(in the rows, 128 means zero)
Each path below is one point turned by a fixed rotation once a step. After each direction that follows a path, write how fast that rotation turns it, in deg/step (0 if it stays still).
Each turn is a multiple of 5 degrees from 10 to 175, or 0.
Each row of a path follows its step; steps can be skipped.
path 1
step 1: [134 128 135 116 127 136 137 123 115 127 124 113 120 131 137 143 129 134
 144 138 122 133 124 137 139 135 129 113 133 124 131 124 122 137 124 124
 136 111 120 119 136 129 111 123 115 119 143 132 122 131 129 125 127 124
 140 132 139 126 139 143 137 126]
step 7: [131 134 136 128 127 118 129 117 120 127 123 128 136 118 139 124 130 139
 118 107 120 123 143 128 122 121 119 150 113 134 137 134 116 125 123 131
 124 131 129 144 129 135 131 126 134 143 125 112 130 128 123 118 130 125
 120 123 124 119 141 116 129 134]
step 11: [127 139 138 138 132 117 135 119 129 122 137 136 123 139 107 135 130 125
 126 126 126 141 129 121 125 119 122 133 122 137 127 137 128 150 138 128
 133 135 137 122 131 113 121 121 130 118 143 139 124 127 142 143 131 131
 126 130 131 119 122 113 134 126]
step 12: [130 124 114 120 135 138 128 132 110 135 127 108 127 120 128 119 126 139
 128 129 109 133 123 135 130 136 121 115 119 124 134 147 131 132 130 135
 133 123 132 124 131 131 134 125 127 136 130 136 126 145 114 126 130 141
 110 127 133 125 144 127 137 136]
step 13: [128 127 123 133 146 132 110 138 124 123 140 133 126 130 137 118 131 120
 134 141 141 118 126 116 118 123 141 117 126 133 138 130 133 120 114 133
 118 132 132 123 117 128 125 134 127 115 137 131 129 132 151 135 132 140
 131 126 117 135 130 138 123 124]
step 14: [134 134 130 141 125 116 135 130 127 135 132 144 127 112 118 126 132 118
 115 135 127 115 137 141 137 134 118 135 120 124 113 131 129 127 120 132
 135 132 118 128 140 125 123 147 129 123 125 125 113 138 116 121 125 121
 119 127 121 143 129 134 119 138]
step 17: [132 117 131 126 121 132 121 127 122 139 133 123 136 123 149 125 126 144
 141 122 122 127 130 131 131 135 121 129 132 110 128 131 114 127 135 130
 138 102 119 125 112 124 130 130 128 119 136 126 129 116 124 127 135 128
 130 124 143 141 123 140 118 129]
step 21: [113 131 138 138 138 134 136 138 134 139 137 131 133 123 122 137  98 117
 122 132 122 114 134 129 125 134 126 121 135 133 137 134 125 116 124 128
 123 135 127 119 131 134 137 125 130 122 123 121 124 127 132 132 143 140
 134 136 127 133 128 139 144 141]
step 23: [127 140 122 118 129 132 133 132 126 135 125 121 115 117 139 139 137 131
 114 131 120 135 142 129 128 135 136 141 121 138 134 127 125 141 128 134
 105 136 136 136 124 137 124 133 135 133 119 132 132 145 124 125 117 135
 128 138 120 115 146 132 126 132]
step 27: [137 118 129 131 124 132 127 129 123 116 121 122 135 126 117 144 134 136
 123 135 140 137 118 106 128 126 126 145 128 137 120 138 126 134 135 122
 141 119 141 118 129 126 113 133 123 121 120 135 129 121 133 126 125 130
 116 127 141 115 124 119 128 116]
Directions:
[129 130 128 129 130 129 126 129 128 122 129 127 125 126 128 130 126 130
 127 127 128 131 131 127 127 128 126 130 127 131 125 126 131 126 128 127
 133 128 127 129 124 126 132 125 125 127 128 129 126 129 131 130 126 126
 128 133 124 127 128 130 126 127] | 155
[130 127 126 130 127 129 129 124 129 129 131 131 128 126 126 130 128 128
 133 125 125 126 126 126 128 126 131 129 126 129 130 127 126 129 131 128
 129 131 130 126 126 129 126 127 129 130 127 130 129 127 125 127 124 127
 125 129 125 124 129 126 126 129] | 90
[127 128 127 131 126 126 128 125 131 126 128 129 130 127 125 125 128 131
 131 127 127 128 133 128 126 127 125 130 128 129 126 129 125 128 129 127
 126 131 124 130 134 128 131 127 130 125 129 129 131 130 129 128 129 127
 128 125 127 125 127 132 125 128] | 95
[129 131 130 128 130 127 127 128 130 128 128 128 130 132 129 129 127 131
 128 129 131 129 128 126 124 126 130 127 128 130 127 128 129 132 129 128
 130 127 130 128 127 133 126 134 129 129 128 132 127 130 131 130 124 126
 130 125 127 126 125 130 130 126] | 155
[128 127 131 128 129 128 130 123 126 125 128 131 126 130 129 123 126 128
 131 129 128 127 129 130 128 123 128 131 131 130 129 126 133 129 125 128
 131 127 127 130 126 128 124 126 130 129 132 126 128 130 128 128 130 129
 128 126 129 128 131 126 127 128] | 170
[129 124 126 127 127 125 124 124 127 129 124 126 129 128 125 128 128 125
 128 130 128 127 127 129 125 129 124 130 126 129 128 126 124 126 129 126
 129 123 129 130 125 131 131 129 128 128 132 129 126 131 125 126 127 130
 129 128 127 128 128 126 128 130] | 140
[129 123 127 128 132 127 130 131 128 133 130 129 130 125 128 127 128 131
 128 125 128 129 129 130 126 127 125 127 132 127 129 128 128 127 127 129
 133 129 128 130 129 130 129 129 128 126 130 126 131 129 124 131 123 127
 130 129 128 129 131 128 132 126] | 155
